In the data rows, zero lies at 4.5, halfway between 4 and 5.
Some points, each followed by its number:
7 6 3 4 3 4 2 5 5 5 7 4 0
3 3 3 5 6 6 4 4 4 3 5 4 1
0 3 8 4 9 9 9 0 9 8 0 7 2
4 3 5 7 3 5 6 5 3 4 3 5 3
3 4 5 4 6 4 5 6 3 5 4 4 4
6 6 3 5 5 3 0 7 5 3 7 6 5
3 3 5 7 8 2 5 7 3 2 3 4 6
7 3 5 4 4 5 3 6 6 4 5 6 7
3 7 3 3 4 3 3 3 4 4 4 4 8
4 6 8 4 4 4 4 8 4 6 0 0 9
4 2 8 4 7 6 5 3 6 4 3 4 10
5 5 5 6 6 4 5 5 4 6 5 4 11
9 4 1 5 0 4 4 5 6 2 6 6 12
6 5 4 5 4 4 3 4 5 5 5 4 13
6 4 3 4 6 2 2 5 4 0 7 7 14
5 3 6 5 6 4 7 4 5 4 5 5 15
8 2 4 5 5 2 3 4 3 5 5 4 16
6 4 2 4 4 3 2 4 0 9 3 7 17
4 2 4 3 8 3 3 5 6 2 7 5 18
4 4 4 2 7 4 4 3 6 4 8 5 19
3 6 5 5 5 5 6 5 3 6 4 7 20
6 6 5 5 2 5 5 5 6 5 4 4 21
4 6 4 3 4 5 5 5 3 4 4 3 22
6 6 7 5 2 4 0 0 5 9 5 5 23
4 6 2 4 4 4 5 5 3 4 4 5 24
2 4 2 2 2 6 8 3 5 6 6 6 25
8 5 6 2 3 1 2 4 4 6 3 6 26
5 2 7 4 3 5 5 3 5 7 4 3 27
2 7 7 6 1 5 4 3 7 6 4 5 28
6 3 4 4 3 3 5 5 5 3 5 3 29
4 4 5 4 6 5 5 5 4 4 4 5 30
3 5 4 6 5 5 5 6 2 5 4 5 31
5 5 5 5 4 5 6 5 4 5 4 3 32
3 6 7 4 2 8 7 3 5 8 3 3 33
0 2 0 3 5 5 7 5 5 0 6 4 34
3 6 6 5 5 5 5 5 2 6 3 4 35
9 5 5 4 2 3 4 4 6 3 6 4 36
New points follow, each followed by the numbers of its three nearest points above by angle, nearest first.
3 7 4 6 4 6 4 5 3 7 3 6 20 35 31
4 3 5 4 6 4 4 4 5 5 5 4 18 19 10
4 4 4 4 4 6 5 3 6 5 6 4 25 19 33
4 5 4 5 5 5 4 5 5 4 4 4 1 6 9
5 4 5 5 5 4 3 4 5 3 5 5 14 18 5
4 9 0 0 2 0 1 7 0 0 7 9 24 14 5
5 4 4 4 4 6 6 3 4 5 5 4 25 33 27
5 4 4 4 5 3 4 4 4 4 5 5 14 16 18
2 4 4 4 2 4 5 2 4 3 6 5 25 34 8
5 4 5 5 4 4 4 5 5 4 5 3 29 36 13
2 4 5 7 4 6 6 4 7 6 6 4 28 2 33
5 5 6 3 3 3 4 5 5 4 4 6 26 36 7
5 5 5 4 3 4 3 2 6 5 5 4 23 13 28
5 4 5 4 5 5 6 6 5 4 5 5 15 30 7
6 5 5 6 2 4 3 3 3 7 3 4 23 17 13
6 3 3 5 5 6 3 4 4 3 6 6 14 1 7
4 3 4 5 5 5 6 5 4 5 5 4 15 4 34
3 4 2 5 5 7 4 4 4 4 7 4 1 34 19
4 6 5 3 8 4 6 6 2 3 4 5 30 4 6
3 4 2 3 5 6 5 5 5 2 5 4 34 1 18
1 6 5 2 9 5 6 6 4 6 2 7 30 20 4
4 3 7 6 5 5 5 6 6 5 4 3 10 9 27
6 4 5 5 4 2 4 4 4 5 5 4 16 26 36
6 5 6 4 4 3 3 5 4 5 4 4 26 9 16
0 2 5 6 6 7 7 3 4 6 4 3 2 1 10
3 3 6 4 5 4 4 4 6 3 3 3 10 9 6
4 5 3 4 3 5 5 4 5 5 6 4 25 0 12
6 3 4 7 5 4 3 4 5 4 3 6 16 7 13
3 8 6 6 4 5 3 5 1 7 4 6 35 20 31
5 4 1 6 2 7 4 4 3 4 6 2 12 1 0
5 3 5 4 5 4 4 4 6 5 4 5 10 7 27
6 6 4 5 4 4 4 5 4 5 5 5 0 13 5
3 5 3 5 4 5 5 5 4 4 5 4 34 24 31
5 6 5 5 3 5 3 4 3 8 3 4 23 17 35
8 6 4 6 5 4 4 7 6 4 6 6 5 7 0
5 3 5 4 4 4 5 4 5 5 4 4 27 29 10
6 5 5 7 4 6 4 5 6 6 6 7 7 21 23
